500 stands for zero in the data rows.
Here is a table of points, one per row:
521,383,435,518,548,477,390,362,508,613,629,600,512,501,431,468,465,541,515,732,408,479,582,329,710,398,450,452,425,519,519,532,534,325,540,645,426,587,373,618,333,377,784
509,497,596,485,548,354,551,369,628,521,531,561,288,518,492,592,520,503,608,366,505,460,460,486,529,647,528,526,295,612,394,569,273,517,303,467,447,567,548,675,522,603,509
468,500,338,389,318,367,278,494,533,426,658,661,559,371,696,573,609,759,695,420,518,378,407,398,479,492,684,548,464,635,433,706,510,370,529,413,513,249,613,420,428,665,521
542,723,236,421,551,575,559,651,321,584,616,521,455,310,352,452,665,327,475,574,442,426,275,417,502,485,364,733,422,568,553,395,508,751,446,430,468,570,603,691,432,579,527
362,295,518,508,746,645,662,481,363,737,488,518,446,357,476,555,529,648,607,503,486,408,434,292,451,555,502,657,379,579,690,423,598,434,429,608,658,569,504,290,543,362,216
498,516,534,398,327,488,530,453,509,535,508,612,460,492,419,451,425,923,512,660,445,514,383,440,651,458,548,411,576,397,670,413,705,407,567,413,346,440,425,553,594,506,391
628,426,444,411,562,671,630,479,511,538,414,715,490,559,479,473,340,372,488,272,319,814,572,512,465,465,500,403,469,562,342,631,554,638,357,699,695,298,470,581,363,483,413
284,407,464,462,503,602,638,374,372,451,422,704,506,525,515,518,561,574,363,365,601,325,517,722,459,356,471,473,710,492,405,536,434,526,677,787,424,493,567,537,469,432,488
323,510,387,419,555,516,467,518,304,325,281,693,265,464,422,456,703,613,526,445,690,529,713,648,555,427,489,466,445,500,443,605,567,731,562,474,580,338,429,581,554,322,672
551,266,548,552,443,553,688,748,290,339,491,365,435,525,297,455,711,583,655,482,698,535,541,608,426,503,525,422,399,412,227,612,618,445,545,439,551,644,550,491,330,453,549
492,442,346,587,603,441,672,415,321,454,433,623,690,464,504,382,499,533,669,597,538,549,543,651,257,346,524,492,411,201,605,585,339,511,577,613,544,659,390,691,284,609,408
773,323,555,291,609,288,267,384,460,496,280,407,606,537,499,548,560,367,330,425,677,432,732,542,518,533,486,778,635,495,514,665,760,492,280,505,423,477,518,627,521,519,350
613,683,396,614,371,473,472,597,575,453,333,581,517,338,562,601,279,477,441,636,597,583,463,731,384,403,685,587,526,457,395,299,715,329,459,452,524,692,602,421,444,377,356
440,637,426,643,623,406,435,382,459,445,523,395,609,424,453,584,450,485,426,447,528,537,663,525,629,486,661,353,590,580,370,446,540,356,369,505,611,540,467,570,620,518,355
579,450,515,591,716,667,331,246,459,436,451,354,640,522,466,777,585,471,463,497,568,749,468,556,531,480,385,458,170,334,545,525,506,443,503,447,477,447,590,425,585,388,700
350,362,526,313,348,630,338,530,481,347,720,477,497,626,637,440,421,447,472,290,539,725,623,668,500,560,589,495,544,409,788,403,489,560,283,423,546,533,598,376,391,654,561
520,430,453,669,633,577,358,481,706,499,538,551,607,312,429,342,463,693,550,520,482,337,460,472,699,642,517,614,431,499,281,359,343,570,345,538,580,503,399,400,579,486,644
542,637,404,660,177,330,454,337,507,539,510,555,522,575,523,362,397,349,583,518,416,460,565,448,637,790,470,447,388,674,504,467,610,714,588,394,443,519,458,577,458,597,398
517,432,550,257,356,530,490,646,728,581,651,427,539,377,261,601,513,644,412,639,383,513,500,428,397,315,527,633,591,580,451,376,454,645,554,492,485,486,603,652,485,407,402
258,378,722,410,644,456,340,391,476,708,564,539,530,431,319,468,467,462,478,678,364,564,596,601,354,680,300,350,524,569,522,553,398,567,692,539,462,631,472,361,560,455,657
515,638,580,563,425,562,473,313,519,603,385,471,323,669,565,468,452,518,661,380,279,350,308,567,491,536,607,668,459,439,535,313,609,541,607,452,538,349,667,561,550,498,487
265,639,511,422,615,440,533,522,591,525,682,522,602,597,436,530,523,654,472,542,461,433,349,461,640,703,353,505,505,553,419,546,607,541,435,551,373,502,585,429,231,240,448
525,536,544,415,398,285,528,514,487,741,530,274,385,407,293,640,410,448,496,553,799,504,474,346,330,527,805,544,534,597,461,439,327,750,551,539,527,494,562,526,492,497,479
546,771,439,406,668,674,392,567,559,578,579,509,495,594,487,477,587,579,503,576,479,472,635,369,298,363,513,341,288,729,598,341,495,538,595,591,273,390,657,301,391,498,358
511,449,713,679,474,507,291,449,363,246,565,518,456,570,641,537,602,524,468,551,344,337,449,265,426,519,571,676,464,432,502,450,423,671,565,817,558,676,441,432,399,327,644
629,643,692,291,433,572,739,477,453,472,662,513,428,715,426,535,356,411,561,539,454,283,468,533,508,394,578,634,380,578,434,640,372,486,324,508,395,636,225,308,629,532,639
352,542,484,539,439,668,399,362,632,673,482,451,447,648,415,237,701,480,575,699,460,458,500,438,528,531,643,502,491,546,624,813,465,320,295,320,553,601,523,435,355,377,516
711,582,697,388,530,611,354,553,430,470,499,547,372,412,402,296,507,528,549,422,406,581,382,493,468,682,747,413,625,583,541,366,396,397,635,406,440,575,497,550,485,408,548
585,350,528,415,504,445,704,413,560,483,475,561,351,607,405,478,504,490,526,593,429,291,524,494,633,715,566,527,408,388,412,426,438,527,414,493,424,348,797,508,693,522,546
517,523,653,569,374,428,500,360,577,508,450,444,637,571,344,454,708,569,605,366,494,605,300,501,581,496,452,688,447,640,630,613,352,516,595,494,387,376,179,354,619,639,396
548,515,450,497,439,367,520,453,467,638,612,641,365,415,651,795,576,439,706,636,430,504,415,332,347,555,497,466,898,482,574,432,349,500,216,316,552,284,376,467,617,504,656
268,515,664,524,629,597,435,476,654,589,493,574,426,319,440,399,587,439,547,416,389,475,532,453,747,483,770,561,464,359,466,454,501,584,750,309,545,559,320,516,385,499,369
748,500,257,577,601,339,454,679,368,777,582,304,328,578,771,378,394,695,543,238,325,659,713,425,706,320,310,614,693,262,379,727,246,594,721,353,308,710,664,254,653,348,405
520,495,626,629,527,230,370,615,372,280,476,489,656,651,506,567,392,547,414,649,243,543,476,663,585,339,432,606,541,638,551,628,409,535,457,332,719,531,660,433,400,449,327
653,676,359,324,250,393,651,620,679,631,258,243,403,310,680,733,724,631,270,421,316,356,657,768,637,683,385,304,344,430,746,556,336,311,593,688,765,590,364,362,293,451,655
446,540,434,486,430,460,466,759,565,270,411,460,667,411,308,654,376,351,604,282,426,556,505,378,552,589,420,438,481,368,719,609,449,385,479,606,552,724,637,596,794,319,537
542,650,469,522,360,625,439,461,452,470,538,410,694,298,615,485,432,474,253,673,679,587,358,646,647,403,548,623,537,387,475,461,366,553,405,481,560,350,520,486,599,523,431
658,431,559,495,453,615,444,596,409,549,346,635,445,409,395,341,639,505,546,709,316,534,464,434,513,609,431,545,611,526,332,390,401,358,534,620,404,454,635,399,411,868,538
378,509,484,431,304,513,643,480,478,546,593,585,509,287,463,507,637,480,435,435,379,579,510,373,356,537,440,617,560,644,503,680,770,501,484,640,367,514,436,280,662,524,429
520,432,479,313,698,197,696,473,484,490,661,605,504,353,645,356,503,429,463,564,408,389,485,505,423,482,569,445,351,697,555,446,669,633,520,449,502,586,432,351,664,521,560
519,569,403,580,354,515,464,203,553,478,478,504,474,481,459,524,471,561,660,591,482,386,674,526,277,708,529,621,482,376,410,418,542,573,492,438,308,700,550,453,623,545,554
563,667,732,577,380,312,648,426,615,601,692,751,376,514,471,507,566,497,595,387,637,657,625,478,377,493,306,571,319,427,335,325,358,413,432,529,421,515,529,675,457,358,393
563,455,483,641,477,281,640,637,727,544,553,473,463,559,420,431,829,487,449,605,340,603,408,416,484,301,648,354,417,313,575,300,681,657,373,533,354,428,513,474,544,556,502
474,479,628,478,410,453,292,396,487,647,575,574,531,582,500,377,449,574,569,391,599,372,403,274,668,491,400,385,497,386,696,504,563,530,551,695,515,616,420,533,329,558,657
748,590,704,540,588,441,426,576,496,557,677,586,413,316,479,455,469,258,500,524,476,402,387,548,476,627,616,518,467,375,545,631,619,312,660,592,341,274,511,458,429,444,483
487,493,317,332,509,519,409,667,767,450,312,564,339,598,523,411,317,381,735,708,766,611,282,532,504,374,374,391,563,411,372,604,628,685,590,639,665,454,382,294,566,514,457
615,403,496,433,573,599,648,403,556,449,634,164,530,492,565,386,354,586,565,542,534,549,421,467,317,577,309,396,544,365,396,520,640,491,634,484,810,412,589,606,429,655,361
529,520,520,757,612,519,505,719,341,622,364,497,559,530,349,449,283,693,478,326,527,352,485,645,261,448,405,446,492,500,628,613,624,596,421,388,528,268,384,593,471,515,731
392,484,512,721,655,550,648,536,677,199,412,232,125,285,621,311,339,615,516,613,637,652,476,548,431,453,361,506,631,730,700,593,488,490,446,656,331,428,490,635,408,520,449
342,432,443,595,493,588,567,651,617,531,512,492,773,593,632,181,604,430,458,403,520,328,538,604,296,489,516,346,657,466,481,549,388,474,488,627,535,330,448,605,635,357,474
653,388,346,561,632,559,627,409,714,336,478,794,630,601,282,454,492,420,363,364,697,301,593,526,455,400,292,470,703,585,728,467,370,404,659,333,598,485,487,384,438,498,522
566,493,444,611,544,679,433,564,589,443,557,512,348,683,524,547,591,587,184,429,476,440,602,433,224,511,389,430,507,402,247,601,568,552,546,381,674,583,238,682,542,657,495
486,269,466,402,526,683,536,616,696,497,336,419,537,446,726,831,432,330,746,490,454,355,396,602,503,346,454,312,564,671,417,638,538,687,460,393,214,507,439,693,455,571,377
435,419,388,543,553,594,782,472,538,403,394,576,633,649,667,629,316,467,239,483,558,582,374,345,427,733,654,457,603,383,565,695,462,536,707,284,406,357,404,478,316,426,570
741,434,429,490,487,644,608,413,223,362,497,340,467,598,507,532,643,449,672,501,577,518,501,557,545,485,430,313,638,719,390,386,559,589,590,578,606,487,328,610,488,175,389
507,305,344,445,411,398,470,526,444,626,349,479,632,709,660,456,379,500,263,399,622,687,289,483,480,528,682,603,401,767,426,423,374,327,410,530,451,656,549,679,649,519,669
394,622,521,434,561,462,411,362,418,429,541,454,494,500,588,531,597,415,352,444,511,525,240,607,552,336,433,326,552,462,520,540,586,353,499,436,590,668,665,651,799,633,492
441,788,503,386,631,476,536,500,347,355,433,398,659,530,437,576,366,560,458,531,519,515,687,414,670,452,625,326,533,361,412,470,469,432,380,573,507,443,495,525,590,734,463
419,728,633,342,542,390,606,514,543,473,256,303,714,481,653,492,509,364,538,401,560,642,599,385,417,367,412,766,609,562,323,285,630,363,512,358,541,465,560,530,436,526,761
522,549,757,598,554,623,428,632,381,509,378,532,625,452,678,579,499,501,395,467,683,536,524,529,604,551,369,305,371,381,485,331,510,511,304,395,438,695,516,436,442,541,384
344,508,561,716,435,441,459,518,439,520,402,462,478,649,479,674,469,335,431,482,607,499,534,414,565,355,487,430,517,522,494,501,481,363,529,569,633,513,699,374,486,675,433
431,411,626,583,285,648,480,633,394,489,501,481,565,425,685,422,398,321,440,668,569,496,789,399,635,375,432,497,289,504,610,509,475,375,557,316,603,354,608,642,634,455,490
381,357,397,735,416,617,464,430,434,458,773,360,509,493,432,616,368,347,453,334,411,594,604,691,675,425,614,464,618,509,551,369,577,456,451,462,536,471,561,341,428,651,663
247,404,330,413,640,439,333,721,393,455,579,437,462,788,546,664,488,358,476,609,517,582,571,661,611,685,423,750,549,469,591,302,433,257,530,564,451,393,282,563,589,582,360
Along one direction, these points spread out more than along any other. Take the direction at right angles to it along which they spread out most. Then take the direction at right angles to both along which they spread out most. Go by this last direction. How far along it is each point below, from 0 to 99? 50 is the average, and the first point above lies past it. One standard deviation of the points above along it is 16.
258,378,722,410,644,456,340,391,476,708,564,539,530,431,319,468,467,462,478,678,364,564,596,601,354,680,300,350,524,569,522,553,398,567,692,539,462,631,472,361,560,455,657 80
542,723,236,421,551,575,559,651,321,584,616,521,455,310,352,452,665,327,475,574,442,426,275,417,502,485,364,733,422,568,553,395,508,751,446,430,468,570,603,691,432,579,527 27
748,500,257,577,601,339,454,679,368,777,582,304,328,578,771,378,394,695,543,238,325,659,713,425,706,320,310,614,693,262,379,727,246,594,721,353,308,710,664,254,653,348,405 70
492,442,346,587,603,441,672,415,321,454,433,623,690,464,504,382,499,533,669,597,538,549,543,651,257,346,524,492,411,201,605,585,339,511,577,613,544,659,390,691,284,609,408 61
352,542,484,539,439,668,399,362,632,673,482,451,447,648,415,237,701,480,575,699,460,458,500,438,528,531,643,502,491,546,624,813,465,320,295,320,553,601,523,435,355,377,516 72
566,493,444,611,544,679,433,564,589,443,557,512,348,683,524,547,591,587,184,429,476,440,602,433,224,511,389,430,507,402,247,601,568,552,546,381,674,583,238,682,542,657,495 53
440,637,426,643,623,406,435,382,459,445,523,395,609,424,453,584,450,485,426,447,528,537,663,525,629,486,661,353,590,580,370,446,540,356,369,505,611,540,467,570,620,518,355 47
711,582,697,388,530,611,354,553,430,470,499,547,372,412,402,296,507,528,549,422,406,581,382,493,468,682,747,413,625,583,541,366,396,397,635,406,440,575,497,550,485,408,548 52
435,419,388,543,553,594,782,472,538,403,394,576,633,649,667,629,316,467,239,483,558,582,374,345,427,733,654,457,603,383,565,695,462,536,707,284,406,357,404,478,316,426,570 53
511,449,713,679,474,507,291,449,363,246,565,518,456,570,641,537,602,524,468,551,344,337,449,265,426,519,571,676,464,432,502,450,423,671,565,817,558,676,441,432,399,327,644 78
548,515,450,497,439,367,520,453,467,638,612,641,365,415,651,795,576,439,706,636,430,504,415,332,347,555,497,466,898,482,574,432,349,500,216,316,552,284,376,467,617,504,656 25
563,455,483,641,477,281,640,637,727,544,553,473,463,559,420,431,829,487,449,605,340,603,408,416,484,301,648,354,417,313,575,300,681,657,373,533,354,428,513,474,544,556,502 36
629,643,692,291,433,572,739,477,453,472,662,513,428,715,426,535,356,411,561,539,454,283,468,533,508,394,578,634,380,578,434,640,372,486,324,508,395,636,225,308,629,532,639 47
